Rotation paths and how fast each direction turns (degrees a step):
Each turn is a multiple of 5 degrees from 10 to 175, or 0.
Each row of a path follows its step; steps can be skipped.
Rotation 1:
step 2: -1.661	-1.120	0.504	-1.877	1.185	0.997	2.489	2.118	-1.311	-0.953	0.301	-0.986	1.668	0.353	1.639	-1.230	0.950	-0.110	-1.245	-1.499	2.027	-3.086	-1.256	1.003	-1.509	-2.270	-1.855	1.040	-2.979	1.041	0.962	0.166	1.441	-2.163	1.606	0.366	-1.910	0.743	-0.804	-1.002	-0.567	-1.496	-1.051	0.092	0.228	0.484	0.859	0.996	3.171	0.410	-1.521	2.156	0.743
step 5: -3.829	0.711	-0.712	-1.381	0.505	-0.668	1.261	1.167	2.618	0.975	-0.050	-2.020	0.826	2.463	0.555	1.033	-0.809	-1.022	0.875	-0.741	-0.535	-2.167	-1.194	-0.355	0.654	0.130	-3.855	0.637	2.830	-1.142	2.636	1.651	-1.050	-1.151	3.376	-0.973	-1.246	0.601	-1.134	-0.890	1.263	0.591	-0.318	-0.116	0.322	0.466	-0.613	0.694	1.498	0.414	0.876	1.146	-0.103
step 13: -4.352	-0.846	1.550	-1.080	1.575	0.088	0.859	0.134	1.109	-0.438	-1.570	-1.772	0.714	2.635	0.614	3.467	-0.156	-2.018	1.412	1.160	-0.243	-1.176	-1.763	-0.072	0.703	-0.594	-1.328	0.488	-0.203	1.034	1.856	3.033	1.115	-0.095	1.964	-2.130	-1.824	-1.538	0.661	-0.746	1.854	-0.802	-1.689	-0.299	1.810	1.009	0.209	-0.874	-0.522	-0.219	-0.431	1.535	0.196
step 14: -1.305	1.294	-0.641	-0.717	0.722	2.031	0.784	1.681	1.223	0.365	0.873	-0.335	3.257	-1.753	-0.498	-0.982	-1.956	-2.124	0.222	2.083	0.028	-1.036	-2.179	0.359	0.513	-0.260	-1.724	-1.834	-1.347	-1.417	0.131	-0.359	3.434	0.745	1.746	0.073	-2.206	-0.235	1.100	-0.235	2.192	-0.201	-0.502	-3.050	1.392	1.498	-0.431	-1.904	0.242	-1.275	-0.793	2.682	0.348
step 21: -1.177	-0.423	0.971	0.660	3.500	1.653	0.005	0.612	1.568	-0.672	-1.264	-2.035	1.580	0.797	-1.675	1.449	-0.479	-1.426	1.134	0.089	2.539	-1.801	-3.018	1.198	-1.177	-2.284	-0.334	1.112	-2.032	-0.271	1.595	1.728	1.320	-0.248	1.755	-2.857	-0.832	-1.360	1.772	-1.083	1.007	1.392	-0.362	0.127	-0.179	-0.706	0.851	1.604	-0.254	0.316	-0.859	2.583	0.861
step 27: -0.298	0.008	-0.939	-0.291	0.944	-0.312	4.419	-0.506	-0.305	-2.872	0.759	0.414	-0.677	0.450	0.415	-0.069	-1.150	1.081	0.215	1.733	2.246	-2.489	-0.872	0.851	-1.622	0.529	-3.112	0.694	-0.553	-2.095	0.028	-0.130	1.267	-2.189	3.825	2.011	-0.077	0.702	-0.738	-0.559	1.556	0.815	-0.108	-0.299	0.211	1.467	-1.745	-1.698	1.469	-0.136	-0.753	1.659	1.477
step 30: -5.303	-0.467	-3.930	-0.491	1.609	-0.344	1.786	-0.365	0.720	-0.584	-0.304	-0.940	0.433	-0.279	0.770	-0.594	-1.043	-0.659	-0.423	0.348	-0.015	1.160	0.636	0.248	-0.267	-0.708	-1.251	-0.865	-0.851	-1.737	0.876	2.630	-0.398	-1.600	2.002	-0.073	-0.309	0.360	0.203	1.292	2.106	-0.598	-0.403	-1.718	0.638	-2.673	-0.174	0.321	0.382	-1.328	2.002	3.562	-0.010
step 33: -2.781	-0.618	1.582	-0.720	-0.471	1.057	0.939	1.612	-1.202	-0.173	-2.944	0.166	0.437	2.104	2.092	1.579	1.083	-1.527	0.056	0.907	-0.007	0.077	-1.355	1.496	-0.851	-2.843	0.549	-0.697	-1.465	-1.115	0.478	0.138	1.823	0.304	1.239	-0.991	-2.143	-0.766	-0.083	-1.032	1.943	-1.905	-0.659	-2.779	1.135	2.154	-0.628	-2.007	1.352	-1.057	2.407	2.109	-0.732
Directions:
-0.124	-0.072	0.173	0.496	0.651	0.576	0.050	0.369	-0.152	-0.002	0.039	0.045	-0.262	0.268	0.917	0.099	-0.429	-0.680	0.191	-0.711	-0.366	-0.009	-0.344	-0.157	-0.177	-0.336	0.204	0.567	-0.847	0.917	-0.351	-0.194	0.207	0.275	-0.593	-0.041	-0.363	0.249	0.442	0.347	0.497	0.096	-0.682	-0.316	0.336	-0.465	0.340	0.213	0.329	-0.106	0.283	-0.306	-0.167 | 35
-0.495	-0.070	-0.008	-0.098	0.492	-0.356	-0.176	0.283	0.435	-0.649	-0.436	0.756	0.288	0.789	-0.257	-0.887	-0.225	-0.295	-0.037	-0.436	-0.236	0.127	0.289	0.617	-0.182	1.015	-0.039	0.001	0.115	0.612	0.338	-0.222	0.130	-0.640	0.452	0.231	0.452	-0.081	-0.823	0.126	-0.050	-0.305	0.050	-0.228	0.173	-0.345	0.006	-0.265	0.187	-0.039	0.062	-0.575	0.182 | 145
0.173	0.190	0.517	0.229	-0.096	-0.240	0.235	0.711	-0.482	-0.498	0.132	0.477	-0.280	0.596	-0.284	-0.210	-0.088	0.912	0.303	0.168	-0.021	-0.269	-0.587	0.523	0.625	-0.585	-0.076	0.159	-0.081	0.472	-0.836	0.213	-0.508	-0.787	0.197	0.412	-0.022	-0.528	0.119	-0.042	0.061	0.011	-0.022	0.128	0.041	0.481	0.403	0.348	-0.595	0.072	0.303	0.428	-0.530 | 70
0.662	-1.258	0.200	0.162	0.230	-0.052	-0.256	-0.143	0.091	-0.019	0.134	0.394	0.377	-0.257	0.237	-0.973	0.018	-0.104	0.004	0.509	0.118	0.064	0.303	-0.420	-0.014	-0.357	-0.220	0.277	-0.422	-0.190	0.197	0.187	0.882	-1.068	-0.369	-0.160	-0.210	-0.374	0.242	-0.100	-0.356	0.412	0.277	0.043	-0.490	-0.336	0.438	-0.038	0.433	-0.039	-0.232	0.501	-0.218 | 55
0.492	-0.458	-0.520	-0.463	-0.222	-0.001	0.087	-0.368	-0.309	-0.211	0.414	-0.117	-0.565	-0.102	0.348	-0.409	-0.566	-0.561	0.978	0.245	0.274	-0.244	-0.825	-0.186	-0.107	0.228	0.185	-0.082	0.385	-0.139	-0.223	-0.091	-0.743	-0.112	0.638	-0.264	0.656	0.455	0.283	0.108	0.185	0.104	0.774	-0.053	0.080	-0.158	0.643	-0.367	0.301	-0.259	0.437	-0.496	-0.127 | 35
-0.182	-0.729	0.017	-0.460	-0.073	0.442	-0.265	0.407	-0.483	0.212	0.038	0.664	-0.514	0.098	0.247	-0.039	-0.069	-0.278	-0.018	0.214	0.336	-0.057	0.114	0.485	-0.145	-0.585	0.070	-1.010	-0.540	-0.196	0.129	0.085	-0.423	0.294	-0.727	0.732	0.359	0.227	-0.504	-0.806	-0.792	0.136	-0.169	-0.399	0.055	0.306	-0.519	0.083	0.227	0.282	0.350	-0.328	0.164 | 45
-0.444	-0.140	0.295	-0.074	-0.308	-0.319	0.168	0.356	-0.221	0.110	0.460	-0.070	-0.029	0.424	-0.524	0.638	0.086	-0.224	0.562	-0.440	0.058	-0.518	-0.150	-0.640	0.704	-0.223	-0.074	0.241	-0.187	0.442	0.330	0.234	0.045	-0.130	0.226	-0.084	-0.140	-0.019	-0.239	-0.675	-0.403	0.613	0.204	0.427	-0.244	-0.679	0.327	0.172	0.095	0.038	-0.821	-0.521	1.206 | 135
